Rotation paths and how fast each direction turns (degrees each step)
Each turn is a multiple of 5 degrees from 10 to 175, or 0.
Each row of a path follows its step; steps can be skipped.

step 0: [ -2.3   0.0   3.1  21.7  36.8 -34.6  26.4 -18.2  -9.6  -1.2   3.6  -6.1
   6.1  11.8   0.2  19.6  -1.9 -22.9   2.0   2.6  33.6   2.7 -15.7  12.9
  -1.6  18.2   0.1  16.1   6.6   2.3 -10.4 -23.3  -8.5  -6.3   7.2 -16.4
  -0.6 -18.6 -16.1   5.8  14.8  12.7 -23.6   9.9  18.5   4.4  16.4  24.2
 -17.3   9.8  -1.6 -13.1  26.8   3.4  14.4  -9.0   6.4  12.3  18.6]
step 1: [ -1.3  28.5 -12.6 -24.3 -10.9  23.6  26.5   3.6   2.0   3.4  12.7 -16.2
   0.0   8.8   0.3  23.0 -17.0 -13.7 -18.8   7.2  15.5   0.8   4.2   2.1
  60.3  -4.7 -10.8  16.0  -6.5  19.5   2.9  34.7 -17.7  -1.6 -12.0   8.4
  -4.2   8.1  -0.8   6.5   1.4  -1.3  15.0   9.6   3.8  13.5  17.5   1.9
 -17.1  -3.5  -7.0   8.1  -0.7  -8.6   5.9  17.4  -3.7  19.2  -6.4]
step 2: [  4.9 -24.6  11.1 -26.5  -3.9   0.4   0.8  21.8  18.4  15.1  -0.5   5.9
  -9.2   4.0 -21.0  25.6  12.8  19.6  19.5  -8.5 -38.2 -36.5  14.5 -16.6
 -15.1  25.5   9.9   7.3  -6.9  -6.0  -5.2  -4.2 -30.7  -2.1 -19.3  -7.0
 -16.3  -8.5   4.8  -3.1  15.2  12.7  -1.4  19.7  -6.1   0.6  10.5   2.8
 -13.5   7.7 -28.6   7.2 -10.7  -6.6  16.2   7.7  -6.7   5.1  -8.9]
step 4: [-17.7  -6.3  19.2 -37.6  25.4  18.9  19.5  -2.9 -17.3  10.6 -16.1   5.4
   5.0 -15.7  -2.5  -3.3   5.6 -24.7  15.2  -8.1   0.1  36.3 -17.7   0.3
   7.9  -6.6  -4.2   6.5   5.0 -12.6  16.3  -1.1 -24.2  -6.3  19.9   3.4
  28.5   4.8  13.5  -1.5  -7.2  10.6  -9.2  14.0   9.0  21.9  23.7  14.2
  18.5   6.1   5.5 -16.6   4.1  16.1 -13.7  14.7   2.0  25.0  10.2]
step 5: [  8.4  11.6   5.7   3.7  26.4 -21.3   3.2 -29.6  18.6  13.4  12.1   8.4
 -23.9  -2.1  -7.9  24.9 -12.3 -13.2 -10.7 -26.6  21.8 -26.9   2.0 -13.7
  13.1  16.3 -14.7   4.2  10.7  11.4  16.0  -0.1 -11.5   3.3 -19.5  -0.3
  16.8   7.9   0.2  -5.3   1.0  -1.3 -28.6   9.0  -1.9  15.7   2.4  15.1
 -25.7   1.0 -16.4   9.4  31.0   8.7  24.6 -14.8   6.0  -2.6  19.6]
step 6: [ 23.5 -10.2  -0.1 -14.6 -15.8   3.8  35.5   9.3 -11.4 -23.3  18.0 -17.6
  11.7  13.3  -4.0  25.2  -6.1 -14.0 -14.7  20.5   5.9   4.5  14.2  -2.3
  25.1  26.2 -12.7  12.0  -5.2 -20.4 -24.9  18.5 -11.3  15.0 -29.4   0.4
 -20.2  -5.7   7.5   1.3  14.1   2.8  22.2  10.0   3.4  -4.8 -10.5  17.8
   0.3 -17.9   2.6 -17.2  -0.7 -14.0  24.9   5.3  -6.3  13.1   7.3]
step 8: [  8.2 -27.5 -23.4  -2.9   7.7   1.3 -10.4  10.9 -19.0  28.2  19.9   7.4
  19.3  18.9   4.4  19.0  -5.2  -5.8  18.4 -22.6  -6.4 -12.6 -11.7  20.6
 -17.8 -18.9 -10.4  -0.8   2.0  -7.3  12.0 -24.8  -0.9 -12.4  10.8  17.3
 -10.3   1.4  -6.3 -21.2  -5.8 -11.5  -8.9  23.2  19.3   6.4   4.9  26.2
 -18.2  34.8   4.7 -17.2  12.2  11.5  15.2   3.2   8.9  18.7   7.1]
step 9: [ -1.0  10.7   3.4 -19.5  18.0  35.4  20.4  -2.0  -4.4  -0.5  -4.8   0.8
 -10.6 -28.8   4.9   9.3  -4.2  -3.8 -16.0  -3.4 -12.3   8.5 -17.7  -8.9
  32.8   9.0 -10.2  20.7  25.4   4.8   5.2 -15.5  -4.6   1.7  14.5  15.4
  17.4  11.7  19.2   9.6 -14.8   6.7  11.5   9.8 -19.0  27.6  11.3  25.7
   5.9  -1.6  11.4 -35.5  19.8 -11.7   3.8 -23.4 -12.2  -1.7  -0.2]
step 10: [ -0.8  -6.0  20.8   2.0  36.4 -10.7   8.1  -4.4  -0.4   5.5   3.8  -8.0
  -9.8 -23.6  -2.8  11.2   6.0 -14.3 -22.5 -11.8  -4.0  -3.3  27.5 -13.5
   4.1   5.1 -12.1  -0.3 -12.1 -10.5  -3.4  11.3 -37.9   6.2 -28.6 -10.6
  22.7  -6.1  11.3  -6.2  22.0  -7.8 -14.4  15.6 -16.0   4.3 -23.7   3.1
   6.1   3.6 -37.8   6.1   1.4  26.0  21.9  11.7  19.9  -2.1   8.9]
step 11: [ 11.1 -29.8  -3.0  -6.9  12.9 -22.0   5.8  17.4  16.7  -6.9  15.5  -3.3
   6.3  33.6   7.7  16.6 -38.1  -4.1  -8.1  -0.5  21.4   7.2 -30.9  22.2
   4.6  19.0   3.9   3.1   8.5  -9.0 -17.9  18.4  14.9  17.2 -36.4  -5.8
 -15.5 -16.7  -9.1 -11.3   1.4  14.5   7.5  14.4   5.2  10.8  -7.3   1.6
  10.9  -5.1  -8.0  -2.5   8.8 -11.6   9.3  -1.4 -16.4  18.4  19.6]
step 12: [-24.1  -4.0  -4.1 -31.9  -5.8  20.4  42.4  -4.2  -9.2   6.4   4.1  15.7
  15.6  12.8   0.0  29.5 -13.8   6.1  14.6   7.5 -10.8   4.9  -2.9   4.2
  18.9 -19.9 -18.9  -4.6 -30.4  12.2  -7.2 -32.0   0.8 -11.0  -3.3   7.3
 -10.9  17.6   6.8  11.9  29.7  10.5  -6.2   6.6   9.3  -4.0  18.7 -14.5
  -4.2  -2.6 -12.2 -10.9  -3.3  12.5 -17.8  -4.6 -12.4  24.9  -3.4]
[-1.1 -2.2  6.5  3.4  0.3 -7.2 -4.0  0.8 -2.2  5.3 -2.5 -3.5  1.8  6.7
 -0.9  2.3 -6.1  6.7 -0.9 -5.1  1.9  1.0  5.5 -3.8 -1.9  1.0 -3.2 -4.2
 -4.0 -2.4  7.8  1.9  3.7  1.6 -2.6  2.4  4.7  8.3  1.7  5.2  0.2  3.4
  7.6  3.4  1.9  7.0  3.1  2.7 -4.3  0.7  0.3 -3.7  0.3 -7.5 -5.9  0.5
  1.3  2.2 -5.7]	110
[-3.3 -8.5 -1.9  3.4 -7.1  4.9  7.3  2.7 -0.9 -6.0 -0.3  1.9 -6.2 -6.2
  2.2  5.5 -2.2  1.0  1.6 -3.5 -3.0  8.3  1.6  0.1  9.7 -0.6  2.0  0.5
 -2.0  0.5  4.1  2.1 -0.7  7.4  3.0 -2.4  2.4 -5.5 -3.5 -2.3  1.3 -6.2
  2.6 -1.9  0.4  2.9  0.8 -0.7 -1.3 -3.6  7.0 -0.3 -0.5 -3.7 -8.4 -2.8
  1.3  4.9 -0.9]	135
[ 1.2 -0.8 -6.5 -0.3 -1.8 -6.1  3.3  4.8 -6.7  4.3 -2.0 -2.4 -4.7  1.8
 -6.2 -2.2  4.0 -6.3  4.9  3.4 -4.8  8.6  5.2 -3.3 -2.3 -2.3  2.2 -3.7
 -3.5 -1.7  1.0 -6.4 -3.1 -1.7 -1.8  1.4  0.7 -1.0 -1.2  0.0  6.3 -0.8
  1.1  9.0  0.8 -6.1  3.9 -0.5  2.2 -3.2 -1.3 -4.9  3.3 -4.9  1.4  4.2
  3.7 -5.1  8.4]	175
[  3.5  -0.3   1.4  -3.6  -2.1   1.3   3.1  -6.6   0.7  -5.6   3.5  -2.9
  -3.3   1.2  -8.2  -2.0   6.6  -0.3   5.2  -1.4   1.0  -3.6  -9.4  -3.5
  -2.8   1.9  -3.7  -1.5  -3.8  -7.9   4.7   8.5  -3.5   3.8   1.7  -1.1
   2.8   6.6  -2.0  -0.7  -7.1  -0.3  -4.3   2.8   1.6 -10.0   4.7   0.9
  -4.8  -2.7   4.5   1.0   0.4  -2.8   1.1   0.2   2.7   2.3  -2.8]	25
[ 1.9 -5.7 -4.5 -3.5  1.7 -2.8 -6.8  5.4 -1.5  5.1  0.8  4.8 -5.9  4.8
 -1.9 -2.6 -2.5  2.9  0.5 -4.1  2.7 -1.1  1.0 -5.6 -2.7  2.8  2.5 -2.2
  1.3  7.6  7.0  8.0 -9.7 -0.6 -2.0  5.1  1.3 -6.0  3.5 -9.5 -1.6 -1.2
 -4.1 -0.9  1.9  0.9  0.9 -2.1  5.1  1.0 -0.2  8.5  1.4  4.0 -1.5  0.4
  2.8  0.9 -2.5]	125
[ -1.0   2.9   4.3   2.5  -2.3  -5.9   6.7  -4.0  -0.4  -5.5   5.7  -5.4
   4.5   0.4   0.5  -1.6  -5.5   0.7   0.7   1.9   3.4   2.8  -3.3  -1.3
   2.4   7.8   0.2   2.8   8.3   3.3  -2.8   0.1   1.2   1.9 -10.5   3.3
   6.9  -2.2   5.8  -2.6   6.3  -4.5  -1.6   2.1   0.3  -2.7   5.3  -3.5
  -5.0   4.1  -1.0   4.7  -4.6   1.4  -4.7   4.3   2.8  -4.5   3.3]	70
[-3.8  4.6  1.1 -2.8  2.2 -0.3 -5.9 -0.7  2.6 -5.1  3.7  6.0 -1.8 -4.6
 -0.8 -5.7 -0.1 -4.9 -5.9 -6.3  1.3  2.4  1.7 -7.8  2.0 -1.3 -1.2  1.0
 -0.9 -2.1  0.8 -3.2 -3.7  0.6 -2.1 -1.8 -5.8 -1.2  3.4 -2.8  6.6 -5.6
  3.0  1.6  5.5  0.7  3.3 -3.2 -6.4  2.5  4.5 -3.1  2.0 -5.6  7.5  2.3
 -9.8 -2.6 -8.1]	90
[-0.5  4.1  0.1  5.8 -0.3  7.4 -0.2 -5.6 -5.6  3.8  1.6 -4.3  1.0  6.3
 -0.4 10.1 -1.9  1.8 -7.0 -5.3  1.0  6.8  2.3  1.3 -0.3 -2.3 -3.1 -2.3
 -7.6  3.2  6.2 -3.7  0.4 -0.9  0.4 -4.6 -1.4 -0.7  3.4 -2.8 -1.8 -2.5
 -2.9  0.3 -6.9 -7.7 -3.5 -7.8 -5.0  1.1  0.9  3.6  1.4  5.3  4.9  0.7
  1.7 -3.6 -0.9]	155
